In the data rows, the value 50 means zero.
Here are some numbered points:
tensor([49, 40, 61, 59, 40, 47, 47, 51, 59, 55]) 0
tensor([41, 51, 97, 62, 66, 55, 54, 65, 59, 48]) 1
tensor([44, 47, 26, 60, 50, 51, 63, 43, 47, 48]) 2
tensor([57, 44, 25, 50, 42, 46, 49, 47, 55, 51]) 3
tensor([45, 41, 49, 52, 39, 53, 47, 53, 49, 48]) 4
tensor([44, 47, 26, 62, 50, 51, 63, 43, 47, 49]) 5
tensor([53, 63, 33, 47, 49, 53, 71, 52, 42, 44]) 6
tensor([62, 51, 57, 48, 45, 38, 47, 54, 60, 63]) 7
tensor([60, 41, 44, 65, 43, 38, 46, 49, 55, 69]) 8
tensor([67, 75, 46, 36, 66, 39, 78, 65, 76, 47]) 9
tensor([72, 80, 47, 17, 57, 36, 58, 49, 59, 53]) 10
tensor([64, 55, 42, 33, 36, 45, 40, 50, 41, 57]) 11
tensor([54, 55, 54, 55, 55, 45, 60, 52, 54, 57]) 12
tensor([34, 28, 45, 58, 25, 67, 37, 44, 29, 40]) 13
tensor([51, 52, 47, 39, 51, 53, 42, 46, 49, 43]) 14
tensor([61, 66, 29, 42, 69, 43, 64, 54, 59, 50]) 15
tensor([39, 58, 44, 28, 50, 69, 44, 40, 26, 27]) 16
tensor([46, 33, 62, 67, 42, 51, 42, 56, 57, 53]) 17
tensor([61, 51, 58, 55, 57, 40, 56, 65, 71, 58]) 18
tensor([45, 57, 63, 54, 71, 48, 57, 52, 61, 48]) 19
Which two points above are nearest to each new point? Their numbers follow each, nearest first.
tensor([61, 68, 28, 41, 71, 43, 65, 53, 59, 50]) ~ 15 9
tensor([44, 56, 62, 54, 70, 50, 55, 50, 59, 48]) ~ 19 12
tensor([53, 53, 48, 38, 45, 49, 41, 45, 47, 49]) ~ 14 11
tensor([44, 43, 50, 50, 43, 54, 49, 54, 50, 46]) ~ 4 14
tensor([61, 52, 55, 51, 51, 41, 44, 49, 53, 63]) ~ 7 12
tensor([33, 29, 43, 59, 28, 67, 38, 44, 30, 38]) ~ 13 4
tensor([34, 30, 44, 58, 28, 67, 37, 43, 29, 39]) ~ 13 4
tensor([45, 56, 61, 53, 71, 50, 57, 50, 59, 46]) ~ 19 12
tensor([32, 56, 56, 28, 63, 68, 34, 38, 31, 26]) ~ 16 14
tensor([57, 44, 31, 48, 39, 47, 48, 53, 56, 51]) ~ 3 4
tensor([55, 40, 28, 54, 37, 44, 45, 41, 53, 56]) ~ 3 8
tensor([52, 50, 38, 45, 48, 48, 41, 34, 44, 51]) ~ 14 3
tensor([33, 29, 46, 59, 28, 67, 37, 43, 30, 38]) ~ 13 4
tensor([61, 77, 65, 18, 62, 49, 56, 62, 57, 40]) ~ 10 9
tensor([43, 27, 46, 64, 19, 58, 37, 47, 35, 51]) ~ 13 4
tensor([50, 49, 49, 42, 49, 53, 40, 44, 47, 47]) ~ 14 4
tensor([65, 55, 41, 33, 35, 44, 40, 50, 41, 59]) ~ 11 14
tensor([39, 53, 48, 55, 71, 56, 61, 50, 58, 37]) ~ 19 12
tensor([61, 50, 57, 55, 54, 41, 54, 66, 70, 57]) ~ 18 7
tensor([62, 69, 26, 40, 70, 43, 67, 53, 61, 50]) ~ 15 9
tensor([45, 41, 49, 52, 40, 54, 47, 54, 48, 47]) ~ 4 0
tensor([65, 54, 40, 33, 33, 44, 39, 50, 40, 59]) ~ 11 14
tensor([51, 41, 60, 60, 41, 46, 48, 51, 58, 55]) ~ 0 17
tensor([43, 42, 57, 55, 47, 56, 38, 47, 40, 50]) ~ 4 0
tensor([38, 53, 48, 56, 71, 58, 60, 48, 57, 37]) ~ 19 12
tensor([71, 64, 33, 47, 55, 28, 65, 51, 63, 69]) ~ 15 7
tensor([59, 39, 43, 66, 40, 38, 46, 50, 54, 70]) ~ 8 7
tensor([47, 52, 72, 34, 52, 54, 33, 48, 49, 45]) ~ 14 4
tensor([50, 67, 34, 40, 71, 50, 68, 48, 58, 38]) ~ 15 6
tensor([69, 29, 26, 68, 18, 32, 36, 42, 52, 80]) ~ 8 3
tensor([46, 40, 49, 53, 40, 52, 47, 55, 49, 48]) ~ 4 0
tensor([46, 41, 49, 52, 40, 54, 47, 54, 49, 48]) ~ 4 0
tensor([61, 52, 56, 50, 51, 41, 44, 48, 53, 64]) ~ 7 12
tensor([54, 59, 54, 35, 46, 50, 48, 47, 47, 48]) ~ 14 11
tensor([45, 58, 65, 52, 73, 49, 55, 51, 60, 47]) ~ 19 12
tensor([37, 21, 33, 76, 26, 59, 40, 38, 35, 52]) ~ 13 4
tensor([54, 56, 51, 56, 54, 44, 60, 52, 55, 56]) ~ 12 7
tensor([38, 51, 49, 58, 72, 57, 61, 49, 57, 37]) ~ 19 12
